In the data rows, 128 means zero.
Some points, one per row:
[184 166 142 132 165 156 109 124 132 113  99 109 158 102 145 141 186 143
 132 150 165  98  43  92 134 132 143  98 132]
[144 119 150 234 190  80 164  99 198  76 169 187 101  38  88  71 115 115
 127 174 211 108  55 145  55  93 120  91  84]
[129 147 142 123  77 160 118 130 109 140 152 135 179 116 150 141 123 175
 101 137 134 147 152 147 187 144 126 185 128]
[118 160 141 119  68 151 120 136 104 135 147 129 180 123 148 137 120 174
 100 145 143 152 146 146 189 153 123 176 125]
[133 154 136 124  67 143 118 125 105 138 155 127 165 111 153 129 121 182
  90 130 134 147 157 137 189 149 124 181 119]
[126  74 185 158  92 198 162 186 132 195 164 131 117 183  84 141 181 132
  93 113  90  63 161 136  97 149 209 118 196]
[ 90  71  90 196 127  96 128 127 127 155 113 138 141 160  91 172 119  77
 153 108  73 195 124 138 119 139  90 120 123]
[ 99 148 155 140  99 131 220 118 135  91  91 100  16 118 122 105 106 119
 170 117  79  71  71 126 166 114  97  80 156]
[155 143 182 147 147 135 103 118  85 178 136 114 102 139 177 141 192 121
 115 147  66 146  95  85  54 111 181 100 153]
[ 82  75  97 199 141  92 130 130 117 158 106 132 145 162  88 182 122  88
 162 113  57 189 113 139 136 145  97 125 124]
[125 155 142 126  85 154 119 129 118 133 153 126 176 128 152 129 120 175
  98 133 135 149 151 139 194 152 125 176 137]
[115 120 164 103  70 146  46 125 115  68  97 109 144 132 183  87  91 102
 140 118 171  71 115 128 174 105 178  68 108]
[143 140  97 167 123 167  89 116 149 115 159 172 151 166 101 152 154 142
 153 101 173  82 118 135 124 152 204 114  95]
[116 156  97  66 175 138 117 110 142 105 148 115 115 175 126  93 133 135
 156 143 145 113 194 174 112 160 122 149 110]
[ 87  73  97 196 131  96 111 134 123 146 119 118 145 169  93 175 129  91
 155 114  74 202 137 137 129 144  87 118 131]
[ 96  75 110 191 123  96 122 122 125 153 106 127 132 156  89 188 118  92
 159 119  69 189 129 132 137 144  81 130 117]
[139 127 140 245 181  85 166  91 196  85 164 205 100  46  78  61 112 116
 121 172 203 112  54 139  63  88 124  94  97]
[139 144 142 123  68 151 113 133 113 137 154 111 167 123 154 136 122 172
  92 142 130 154 167 133 190 141 132 178 133]
[156 167 119  71 131 138 184 136 134 166 167 155 178 109 127 140 149 135
  96 140 222  97 159 123 122  43  94 126 157]
[ 77  82 103 195 122  93 124 117 116 156 119 134 135 167  94 191 117  78
 160 112  68 198 129 132 143 146  89 129 129]
[140 143 150 124  77 142 123 123 104 140 156 121 171 122 158 133 124 167
  87 137 131 158 154 152 186 145 132 180 127]
[121 155 146 122  76 144 115 133 112 131 148 134 183 123 144 129 114 171
  94 140 140 151 155 146 193 142 132 169 127]
[ 94 152 152 137 103 124 220 124 145  85  97 101  18 114 133 103 109 117
 165 121  72  76  82 126 166 122  98  79 165]
[143 162 115  77 139 136 189 134 138 163 152 150 179 112 126 137 159 127
  89 142 223  99 148 127 127  42  92 138 147]
[180 155 148 131 158 158 108 128 123 112  89 110 148 111 146 138 192 148
 123 167 165  97  33 101 132 131 138 101 137]
[118 131  86 107 140 102 156 203 135 148  42 121  62  74 125  79  81 111
 136 125 128 149 117  75 109  70 164 135 115]
[148 117 142 242 197  81 175 100 194  81 168 198 100  45  90  72 110 114
 120 176 212 112  56 138  50  90 118 104  85]
[147 120 133 104 159  98 175 166 151  99  89 122 132 120 158 117 172 157
 127 157 136  46 106   8 187  66  79 182 136]
[190 130 186 120 104 235  58 136 169 150  89 110 139  84 112 199  99  88
 167 169 172 153 148  78 149 116 191 146 186]
[193 127 179 110  96 238  44 128 158 144  98 118 146  71 116 188  98  83
 166 152 168 146 152  80 156 125 172 150 192]
[200 111 119  86 131  94 168 114  82 119 157 115  70  77 117 100 146 126
  79 120 135 131 118  79  97 149 141 113 185]
[103 144 126  72  86  90  75 128 126 114 134 134 123  58 131 113 172  99
  72  41 163 109 106  97  69 180 119 129  61]
[129 152 148 118  73 140 124 131 114 132 148 137 171 125 150 130 105 182
  95 128 146 152 156 140 186 144 135 168 131]
[119 125 163  93  89 132  46 130 110  68  95 118 137 122 204  94 101 104
 152 118 172  59 122 131 155 117 167  71 105]
[ 79  85  91 195 121  88 123 119 132 156 110 131 131 164  88 189 127  92
 156 122  69 193 130 136 122 134  96 125 119]
[129 153 148 119  91 149 115 132 114 129 156 128 181 110 145 136 119 179
  99 133 134 141 148 160 186 145 135 180 131]
[123 146  82  74 177 137 119 102 145  93 144 116 110 177 126 101 119 131
 155 137 143 114 205 182 107 153 111 131  98]
[104 130 153  74 147  97  53  72 129  81  86 117 119 128 163 136 191 147
  75 121 200  59 110  85 132 176 109 121 158]
[114 156  99  65 166 139 128 112 147 112 139 129 108 170 124 100 127 129
 165 136 141 107 201 186 110 164 113 134 104]
[181 166 131 133 169 152  97 121 132 110  90 113 162 112 141 139 187 149
 135 158 162  94  44  99 135 133 144 113 130]
[ 87  78 102 197 128  95 122 123 139 163 119 127 136 171  90 178 133  93
 155 118  68 197 116 136 133 151  84 109 131]
[141 161 114  85 124 139 187 139 142 170 151 151 172 122 128 140 148 125
  89 148 223 107 145 134 114  45  97 150 151]
[ 78  83 100 194 127  87 118 121 122 168 115 137 134 168  94 186 119  86
 142 116  64 195 125 132 124 146  88 119 124]
[159 146 189 141 147 138 107 122  91 168 135 112 103 135 181 144 181 119
 126 147  53 153  94  75  58 131 189  93 165]
[140 135 115 188 151  90 174 140 126  73  62  94 155  81  86  93 123 175
  84 121 109  52 134  97  84 138 213  89 145]
[161 154 171 141 139 136  99 113  84 176 141 115 101 151 181 139 190 116
 114 139  59 148  96  78  52 127 174  93 169]
[ 93  78  97 197 130  86 126 124 122 161 107 143 129 166  88 170 121  90
 150 124  60 190 128 135 128 138  86 110 125]
[ 83  70  99 197 131  91 130 121 131 165 121 127 138 171  98 182 120  85
 162 117  66 193 132 140 139 138  92 132 127]
Then 12 other points, each followed by its number:
[123 139 166  94  85 125  44 124 117  76 108 115 136 123 197  89 107  98
 148 111 185  67 113 128 163 104 175  69 112] 0
[166 159 143 130 165 140 107 125 127 117 100 109 156 101 133 130 192 143
 125 152 174 101  46  94 137 134 144 104 140] 1
[134 152 104 175 115 166  89 118 148 120 167 182 159 164  97 137 146 127
 154  90 161  80 114 118 114 144 205 110  88] 2
[100  72  99 186 127  88 125 116 129 158 121 138 142 170 101 188 126  94
 156 112  64 186 121 137 141 148  96 117 126] 3
[161  73  91  64 177 101 170  96 161  57  62 147  40 116 178  82  79 114
 130 131 105 125 125 184  78  54 151 112  99] 4
[146 172 120  86 126 147 187 138 127 165 151 152 179 110 133 142 153 122
  86 138 219  98 155 125 119  51 102 137 144] 5
[ 84  77 103 197 138  86 117 125 117 162 121 131 131 164  81 196 134  95
 161 110  57 189 128 130 139 138 100 128 117] 6
[123 147  85  61 177 129 120 105 146  96 149 122 118 183 124 101 119 136
 158 136 142 113 198 183 109 165 109 136 104] 7
[ 84  83 103 188 133  93 112 125 120 158  99 134 128 158 104 183 128  85
 153 111  65 187 121 137 129 146  90 119 124] 8
[ 87  77  97 198 130  86 114 117 116 154 114 132 143 166  91 185 135  96
 151 104  55 193 133 122 143 146  89 115 121] 9
[121 145  94  63 185 142 114 112 138 107 146 113 103 180 127  99 121 127
 156 141 154 110 193 192  97 163 115 125  92] 10
[120 145  95  64 181 144 108 111 140  97 156 129 116 177 121  96 119 131
 155 142 141 117 208 182 120 162 112 129  98] 11
Which of these numbered points is nearest to each point below, ignoring the 3 directions in which the first points spread most? Its number follows each.
[ 87  81  94 188 121  98 118 120 125 158 111 141 127 171  88 182 121  86
 155 108  69 188 120 143 129 149  92 124 122] > 8
[122 155 100  68 172 140 107 106 137 101 141 119 106 173 129  97 117 135
 171 141 157 111 192 195 112 156 123 133  98] > 10
[126 138  89  72 176 140 114 112 143 101 147 118 107 173 123  89 117 130
 150 145 138 115 195 177 109 165 112 133  96] > 11
[109 149  96  59 169 146 110 114 145  99 149 124 113 179 125  93 119 132
 160 141 151 118 202 178 107 150 114 138  96] > 11
[154  71  81  76 174 115 165 102 151  65  61 146  47 106 185  87  86 125
 130 129 105 121 117 173  89  57 150 103  95] > 4
[121 146  92  59 174 145 119 101 139  94 159 123 105 181 121  92 133 131
 147 142 150 116 204 176 109 165 118 132  96] > 11
[130 146  98 177 116 160  94 117 147 125 147 178 144 163 115 137 142 136
 144  81 176  79 104 134 112 139 201 103  97] > 2
[120 149  90  60 176 142 120 112 141 110 158 114 111 172 127  89 125 134
 162 140 138 115 186 188 102 162 119 125 101] > 10
[121 159  89  72 175 147 125 109 147  93 155 117 103 176 123  92 115 133
 162 144 140 117 206 181 113 161 104 141 104] > 11
[174 160 137 133 167 163 105 132 132 122  95 118 147 111 132 133 195 138
 126 151 160 106  37  95 133 131 151 104 138] > 1
[154 164 112  77 118 143 192 132 136 162 164 154 184 117 132 141 158 124
  91 148 218 103 147 120 118  46  98 143 161] > 5
[142 164 119  76 134 149 183 141 137 160 154 159 178 113 125 138 141 133
  82 141 233  94 149 122 126  47  97 140 153] > 5
[144 154 120  83 129 144 184 138 132 169 162 151 179 113 124 145 153 125
  96 146 224  94 161 118 123  49  99 129 150] > 5
[155 167 130  72 128 141 188 146 136 170 153 157 173 117 124 139 149 131
  85 142 221 108 146 128 117  36 101 137 147] > 5
[141 146 112 177 141 104 175 146 133  79  62 100 155  70  88  85 124 177
  80 108 111  58 144  91  74 145 208  85 142] > 9
[177 160 134 138 162 161 110 115 131 112  81 109 150 107 136 134 193 136
 137 152 172 100  45  96 136 135 143 102 131] > 1
[153 166 120  86 129 152 191 146 139 162 146 153 178 107 132 135 148 123
  91 157 220 100 157 123 115  38  90 142 153] > 5
[ 95 133 156 158 120 145 136 129 109 129 165  82  90  87 130 119  95  79
 160 144 120  52  66 110 134  82 130  99 111] > 6
[ 83  83  95 189 135  84 111 128 119 157 105 150 134 170  98 188 123  91
 152 120  55 198 127 141 127 148  92 115 122] > 8
[143 152 119  85 125 148 184 149 136 166 161 156 184 111 126 150 156 125
  87 151 218 108 141 122 132  33  96 134 147] > 5
[157  73  91  68 189  99 170 106 155  64  57 139  38 112 188  81  78 122
 128 125  91 118 118 167  89  71 156 109  96] > 4
[145 143 102 167 113 167  95 114 142 121 159 181 146 156 114 142 147 135
 147  85 163  75 114 136 117 139 204 121  94] > 2
[103 132 120  74  93 109  70 115 131 108 130 117 116  48 134 123 160  99
  65  59 178 111 106 108  64 166 111 116  67] > 8
[158  66  81  68 179 108 155  94 155  69  56 136  45 108 185  86  79 124
 123 130  90 109 127 173  77  62 154 110  99] > 4
[117 126  86 116 137  92 156 213 125 149  55 108  66  73 128  73  91 113
 133 127 135 151 115  83 110  78 172 132 126] > 8
[121 122 170 102  90 133  45 125 118  78  94 106 130 128 201  88 104  99
 148 112 177  77 109 133 160 118 173  76 102] > 0
[120 129  78 120 136  90 163 216 134 154  50 118  60  72 124  79  80 110
 137 117 136 149 121  72 120  77 164 138 115] > 8
[145 145 106 164 121 163  91 122 151 127 159 172 150 160 107 145 158 132
 152  79 174  81 109 137 122 144 199 120 103] > 2
[127 155  95  66 177 134 120 104 148  93 144 117 110 173 127  92 124 140
 163 141 143 109 197 180 109 167 109 135 107] > 7
[113 138  99 115 150  91 168 212 134 158  55 111  64  77 137  76  85 108
 147 131 137 153 112  77 115  81 164 137 129] > 8
[121 147  97  54 176 143 122 107 138 103 140 124 110 169 129  92 121 133
 158 151 141 115 194 186 104 165 107 143 106] > 7
[126 134  84 122 133  94 159 212 129 146  53 121  66  67 137  83  80 116
 128 126 135 164 110  65 110  84 172 133 124] > 8
[124 134  90 111 150  98 159 217 128 149  56 124  64  72 135  84  84 103
 138 124 141 145 110  75 103  83 170 135 120] > 8
[176 162 146 132 170 151 113 128 133 107  87 110 166 101 137 131 193 148
 123 144 171 104  39  96 140 130 149 105 137] > 1
[150 160 133  83 133 153 189 138 141 162 143 163 182 113 117 131 152 136
  95 141 214  97 150 123 116  41  96 136 156] > 5
[163  67  93  68 175 109 161  97 164  70  63 142  50 115 182  85  76 117
 128 137  99 118 124 182  88  71 144 108 104] > 4
[130 148 142 126  72 140 123 134 113 143 148 137 176 114 145 133 120 175
  94 133 134 156 163 136 188 135 125 168 129] > 9
[138 145 108 162 111 160  84 121 139 120 159 171 153 147 125 141 149 134
 145  91 163  88 117 134 113 144 202 114  86] > 2
[155  75  87  59 188 110 169  93 161  62  62 147  48 109 187  82  77 118
 135 133  98 116 121 179  92  57 151  94 101] > 4
[179 164 145 134 169 158 107 123 131 122  96 103 161 113 136 129 196 156
 134 151 157 102  38 103 136 138 147 104 131] > 1
[143 161 120  75 131 148 189 143 127 168 153 155 171 115 126 144 152 118
  96 138 214 102 147 126 119  40  87 139 157] > 5
[142 159 108 171 115 157  96 117 159 122 158 178 148 161 100 140 142 129
 155  90 169  72 112 125 107 147 212 113  91] > 2
[ 89  87  93 197 129  87 111 128 127 161 108 125 136 168  84 177 129  91
 164 114  72 198 116 139 115 141  94 124 133] > 8
[ 87  81 105 186 132  98 117 130 123 164 107 133 131 162  87 181 127  92
 153 115  61 200 121 131 139 159  95 125 121] > 8
[136 153 150 119  66 141 121 127 112 143 152 122 173 121 166 143 125 184
  91 153 153 149 144 149 177 144 128 180 123] > 3
[127 148 144 117  81 145 124 122 120 138 160 123 191 112 168 129 112 182
 102 130 142 148 146 137 186 143 124 175 126] > 3
[178 157 140 146 163 157 107 129 128 112 102 107 159 112 132 138 187 152
 130 164 172  90  36  97 135 136 136  97 134] > 1
[123 120 161  87  84 130  48 129 122  77 100 108 141 122 200  96 110 103
 143 113 179  69 100 124 165 106 174  84 108] > 0
[145 162 131  82 123 142 195 139 139 162 145 150 177 118 125 136 151 130
  92 146 228 104 145 129 117  41  93 139 150] > 5
[131 120 163 101  85 127  42 116 122  64  95 109 139 123 186  99 106 107
 149 115 174  77  99 134 157 111 172  69 103] > 0
[128 152 151 121  85 138 115 129 105 129 155 133 180 111 164 133 111 177
  92 136 138 155 150 128 181 147 123 176 135] > 9
